One turn sends every row of this set to another row. A few are shown first. Where does it send the rows asked after them?
Pov: 14  -22  0  35  -2  9  -22  -11  -13  18  -7  -36  7  -10  2  -16  15  2  3  -7  10  5  22  -13  23  -2  1  -6  12  -20  0  -4  -7
pif: -31  -17  1  1  -6  9  2  -10  1  15  6  3  17  -20  -19  1  -1  17  11  1  10  -5  1  -5  3  -32  3  -12  -5  -22  -11  9  -15
zif: -9  -39  3  27  -28  19  -11  -7  4  10  -11  -24  24  -10  6  -7  -6  13  -2  -1  9  2  -10  -17  -8  -7  9  5  4  -20  -16  -1  -33
Ruguz: 25  -28  1  -19  -16  9  15  8  -2  35  -2  -13  7  -12  0  -26  8  15  -1  -3  0  12  -9  -7  -3  -8  9  4  19  -11  -6  13  9
mil: -6  -34  -12  -9  -15  9  -17  -13  -10  24  2  17  23  -19  12  -18  3  19  -13  10  3  10  1  -12  2  -6  1  -29  2  -21  -23  -6  -9
beled: -19  -24  -3  -11  -3  2  -1  -12  -4  23  8  5  20  -13  1  -1  11  11  18  2  7  -5  -1  -5  13  -28  11  -5  -5  -12  -22  5  -19
fanel: 41  -22  -11  3  -6  12  -1  14  4  29  -10  0  10  3  -18  -13  13  15  2  -12  -2  6  11  -11  -14  6  6  -19  -5  -12  7  1  -8
tuta: 15  -36  11  9  -25  -4  -4  5  4  11  -19  3  32  -18  -6  -18  13  -6  3  0  16  -4  17  -3  13  -30  7  -7  1  -11  -4  6  9
Tivit: 15  -8  10  -9  -25  14  14  7  6  27  2  -18  -3  -12  -15  -17  2  21  -9  -2  7  8  -6  -11  -10  -14  -3  -4  17  -22  5  9  9
Kal: -19  -41  -4  23  -23  12  -26  -6  -3  22  0  -10  17  -21  7  -13  15  -5  -14  -8  8  -16  -7  -2  -1  -10  -11  2  2  -10  -8  12  -20
fivu: 21  -23  -8  14  -11  2  -20  3  9  35  -13  1  21  0  -11  -35  -7  15  15  -18  -3  0  -20  -15  7  -6  -8  -14  7  -1  0  -5  -1
Suk: -28  -32  -11  31  -3  8  -14  2  -7  37  2  -2  13  -5  -9  -10  20  -1  -2  -8  -2  8  0  -10  11  8  8  5  3  -15  -1  18  -17
Vaze: -14  -22  0  34  -11  13  2  2  -7  4  1  -19  14  6  -23  -2  15  20  -9  -9  8  8  -7  -21  2  6  7  -3  7  -16  -3  8  -26
pok: 18  -9  1  6  -17  26  -17  1  10  41  1  -5  8  -16  -5  -17  5  12  9  -25  16  9  -13  -17  6  -5  -15  -27  0  6  10  -11  -8
Vuk: 14  -19  7  23  -4  11  -28  5  -10  35  -22  -29  5  2  1  -20  18  -3  -3  -13  7  -5  16  -12  10  -2  9  4  -2  -28  -15  6  -17
miz: -14  -18  -1  24  -14  5  -22  -9  -9  23  9  -3  4  -12  0  -10  32  -4  -10  -8  12  -5  -3  -9  20  -6  -4  1  -2  -17  8  22  -28
gopa: -19  -12  -1  -7  1  6  1  -10  -11  10  10  6  13  -11  -14  -1  17  15  10  0  7  -9  -4  -1  10  -30  2  -8  -5  -12  -12  13  -20
Kemot: -6  -16  -5  -4  -13  17  -14  -14  -20  11  -1  14  13  -24  -8  -11  19  18  -19  9  11  8  -2  -4  1  -13  -3  -38  6  -19  -9  3  -10
zudup: 18  -22  -2  -4  -11  13  -2  4  6  12  19  11  15  -10  13  -17  7  8  -5  -1  7  9  27  -13  16  -4  -5  6  -8  -10  12  -1  -2
Kalan: 6  -35  -2  30  -12  14  -23  -1  1  34  -8  -31  9  -15  -8  -15  -1  0  -9  -18  15  2  28  -16  9  6  1  -4  1  -26  -7  2  -8
bopug: 6  -30  3  18  -28  5  -10  -13  -5  3  2  -23  19  -7  2  -2  25  5  -9  -7  25  -8  -8  -19  14  -8  4  -4  3  -8  -12  3  -34
pofe: 36  -19  -2  11  -12  9  -6  6  11  30  -21  -11  18  -2  6  -10  2  19  23  0  -4  13  8  -14  -9  -12  8  -22  -3  -17  0  -16  -3
veleg: -23  -25  1  27  -15  15  -24  -7  -6  32  -6  -15  15  -12  26  -9  20  -1  8  3  1  0  -9  -5  8  -14  1  4  3  -10  -12  -1  -22
fataf: 23  -12  11  -16  -21  3  14  5  3  41  -12  -16  1  -7  -5  -18  14  8  9  3  9  12  -7  -11  4  -17  16  -2  16  -19  -7  10  4
Kebi: 3  -15  17  8  -6  4  1  29  -1  19  -9  2  24  4  6  -21  12  24  0  -9  -7  8  9  -12  7  -25  -1  2  -13  -19  -5  7  11
mon: 7  -16  9  31  -5  27  -24  6  -16  20  -13  -39  3  -14  -5  -16  14  13  -13  -19  7  -1  14  -7  -1  -7  -9  -6  3  -23  -3  6  -10
Tege: 54  -19  -2  2  -13  11  -9  2  0  15  -10  -6  12  -13  -1  -14  19  18  5  -9  6  3  6  -7  -3  -12  -2  -24  -6  -13  15  4  -11
Rig: 40  -33  -5  4  -22  14  -7  5  11  22  -13  -14  20  -15  1  -9  6  15  4  -9  8  -1  9  -10  -16  -12  -4  -27  -1  -4  -1  -15  0
tiz: -13  -25  11  26  -15  13  -2  5  -6  26  -8  -27  21  3  11  1  20  20  6  -12  9  18  -10  -25  10  -6  18  -2  -3  -16  -19  3  -30
Zam: 11  -36  -8  23  5  22  -20  5  -17  27  -5  -33  12  -8  8  -21  14  9  -7  -15  -2  3  16  -8  6  9  -2  4  8  -10  -13  -2  -5
nit: 18  -13  -6  8  -15  9  -18  7  14  41  2  1  12  1  -14  -26  -2  16  2  -26  7  -3  -14  -21  5  0  -18  -18  -2  1  2  -8  -3
Kag: 0  -9  15  3  -25  35  -5  12  15  29  -12  2  11  -13  4  -5  2  -4  4  5  11  9  21  -8  -10  -16  7  0  -8  -17  -1  -11  -7
gavun: 24  -10  8  -10  -24  7  15  -6  3  23  1  -20  -1  -15  -6  -15  12  10  4  7  13  10  -4  -10  6  -17  3  -7  24  -13  5  1  9
Giku: 4  -41  -7  16  -12  15  -6  -5  -11  13  6  -10  18  -9  -1  -11  16  13  -9  -14  10  13  -5  -16  10  10  14  7  -1  -16  -1  23  -41
zor: 26  -20  -2  14  -9  14  -20  0  -1  35  -24  2  17  -11  -13  -33  4  7  19  -17  1  7  -23  -5  7  -12  0  -17  8  -1  8  7  -12
pude: -26  -27  -6  -13  1  11  3  -1  -3  28  9  10  19  -13  -8  -1  6  16  9  -7  4  -1  0  -5  3  -20  11  -1  -11  -16  -20  16  -20
ter: -11  -17  1  4  -16  1  -13  -15  -12  26  -14  12  21  -15  0  -10  14  15  -1  15  9  14  -1  -13  12  -21  11  -41  4  -27  -21  -5  -6
bim: 29  -15  2  17  -10  8  2  15  9  31  -15  -12  15  -5  -17  -3  10  26  10  -15  5  16  11  -18  -7  -10  4  -32  -7  -19  9  -2  3
Dako: 4  -21  4  9  -3  30  8  16  -9  11  -12  5  16  -14  -22  -10  25  0  2  0  3  16  15  3  -1  -11  9  -7  10  2  10  6  6
gimo: 17  -29  3  -11  -28  5  14  2  14  35  0  -16  7  -18  -7  -22  -11  16  -2  -1  7  10  0  -13  -6  -9  3  0  17  -22  -3  7  13
Fubu: -37  -21  3  43  -12  8  -13  0  -3  27  3  -18  16  -10  2  -4  13  12  1  -7  2  6  -4  -15  11  -10  -8  -7  3  -17  -2  3  -6
kob: -21  -16  -3  2  -15  15  -11  -3  -6  32  -4  16  14  -14  -12  -9  1  22  -16  6  7  16  4  -15  -6  -6  5  -35  -4  -33  -16  2  -8
gov: -5  -19  -5  -8  -3  4  -13  0  -22  28  -7  22  17  -5  -2  -19  22  22  -14  5  -1  12  -6  -10  6  -8  9  -28  -4  -27  -20  13  -12
das: 19  -10  2  14  -13  24  -16  -2  5  45  -16  -2  10  -18  -13  -19  6  6  21  -21  13  18  -16  -12  11  -11  1  -27  4  -1  14  0  -12
Pepa: -24  -33  -7  -9  -6  16  0  -10  -3  13  14  7  20  -27  -9  -2  -2  17  6  -4  7  -5  2  0  0  -23  0  -6  -4  -13  -13  12  -18

das moves to -> nit
Pov moves to -> Kalan
gopa moves to -> Pepa
And these:
mil moves to -> ter
pofe moves to -> bim
tiz moves to -> Vaze
zudup moves to -> tuta
Fubu moves to -> Suk
Tivit moves to -> Ruguz

